Look-ups in named tables: a row name and a column name give one cell, copied from the table.

besaduv:
	vadupi	tum	ginin	kodu	gidogu
buzo	52.1	23.3	-2.8	33.4	14.3
beza	67.8	17.9	-2.9	30.0	26.2
vepugi	29.9	-6.0	-9.1	23.2	25.4
defebi	-25.6	-8.1	-21.6	-5.2	-4.7
pemoku	-38.4	-6.3	-5.5	-14.8	-23.7
duzan	-52.5	-10.6	3.1	-66.8	-31.1
duzike	-5.9	-8.4	-5.4	-3.9	-12.1

What is the gidogu of defebi in besaduv?
-4.7
What is the gidogu of duzike in besaduv?
-12.1
What is the gidogu of pemoku in besaduv?
-23.7
What is the vadupi of vepugi in besaduv?
29.9
What is the kodu of beza in besaduv?
30.0
What is the gidogu of vepugi in besaduv?
25.4
What is the tum of duzan in besaduv?
-10.6
What is the kodu of duzan in besaduv?
-66.8
What is the vadupi of pemoku in besaduv?
-38.4
What is the kodu of pemoku in besaduv?
-14.8
What is the vadupi of duzan in besaduv?
-52.5
What is the tum of beza in besaduv?
17.9

kaz
fields: pir, rumubi
degel: [-2715, -5516]
daf: [-1908, 2078]
vev: [-2337, 76]
gododir: [1357, -3185]
musofib: [3724, 725]
lura: [-8160, 109]
feded: [-9597, -3924]
vanafun: [1027, -136]
lunoz: [-2988, -2394]
vager: [-4731, 1796]
vot: [-740, 5825]
vid: [-6595, 2374]
vidibe: [5285, -4470]
filu: [3488, 752]

lunoz, pir -> -2988
filu, pir -> 3488
vot, pir -> -740
vot, rumubi -> 5825
daf, rumubi -> 2078
vev, pir -> -2337
vid, pir -> -6595
degel, pir -> -2715
daf, pir -> -1908
vager, pir -> -4731
gododir, pir -> 1357
vid, rumubi -> 2374
Row with the largest rumubi: vot

nize:
,zumi,bol,kegu,tibiba,labofe
lem,89,158,63,143,105
pozadi,116,100,61,161,116
remo,90,144,118,113,122
rog,118,92,146,143,139
gime,55,146,99,115,107
kapizu,58,114,120,149,187
banupib,147,139,153,143,158
nif,175,103,124,181,138
kopirak,190,64,121,178,90
kezurid,111,126,253,125,192
gidubi,239,97,132,99,115
der,81,132,222,147,168
zafubo,130,32,118,131,105

zumi of zafubo: 130
kegu of lem: 63
kegu of nif: 124
kegu of kopirak: 121
tibiba of rog: 143
tibiba of der: 147
bol of nif: 103
zumi of kopirak: 190

puva
columns: lod, lipupa, nesu, vulisi, mazabu
luf: [46518, 90111, 19875, 35470, 47609]
puluden: [4689, 43698, 6785, 55129, 61368]
botozeg: [23832, 55071, 15494, 48663, 55720]
togitol: [52771, 84282, 18384, 32458, 44043]
bifa: [66024, 59414, 38885, 31634, 34810]
kal: [33563, 73847, 72078, 62809, 65092]
pizep: [22504, 50446, 36820, 55718, 55793]

vulisi of kal = 62809
mazabu of pizep = 55793
lipupa of kal = 73847
lod of puluden = 4689
lod of bifa = 66024
nesu of kal = 72078
nesu of botozeg = 15494
vulisi of bifa = 31634
mazabu of puluden = 61368
vulisi of togitol = 32458
lod of pizep = 22504
mazabu of bifa = 34810
mazabu of kal = 65092
nesu of bifa = 38885
mazabu of luf = 47609
nesu of luf = 19875
lipupa of togitol = 84282
vulisi of luf = 35470
lipupa of luf = 90111

Table mot
,nuv,likamum,kugo
kor,0.0,0.2,-0.2
mef,-0.1,0.2,-0.2
nopomif,0.1,-0.1,-0.1
pigeveg,-0.2,0.4,0.2
lus,-0.1,-0.2,0.3
zit,-0.2,0.2,0.4
fuzasu,0.2,-0.1,-0.7
vol,-0.1,0.1,0.1
lukega,-0.2,0.0,0.2
vumebud,0.1,-0.2,-0.1
loles,0.0,0.0,-0.2
zif,-0.2,-0.1,0.6
kimu,-0.8,0.6,1.0
bazodef,0.0,0.0,0.0

What is the nuv of vumebud in mot?
0.1
What is the kugo of zit in mot?
0.4
What is the nuv of lukega in mot?
-0.2
What is the kugo of vumebud in mot?
-0.1
What is the likamum of mef in mot?
0.2
What is the nuv of vol in mot?
-0.1
What is the likamum of zit in mot?
0.2
What is the kugo of nopomif in mot?
-0.1
What is the nuv of fuzasu in mot?
0.2
What is the nuv of pigeveg in mot?
-0.2
What is the likamum of vumebud in mot?
-0.2
What is the nuv of kimu in mot?
-0.8
What is the likamum of lukega in mot?
0.0
What is the likamum of loles in mot?
0.0
What is the kugo of kor in mot?
-0.2
What is the kugo of kimu in mot?
1.0
What is the kugo of pigeveg in mot?
0.2
What is the nuv of zif in mot?
-0.2
Which row has the largest nuv? fuzasu

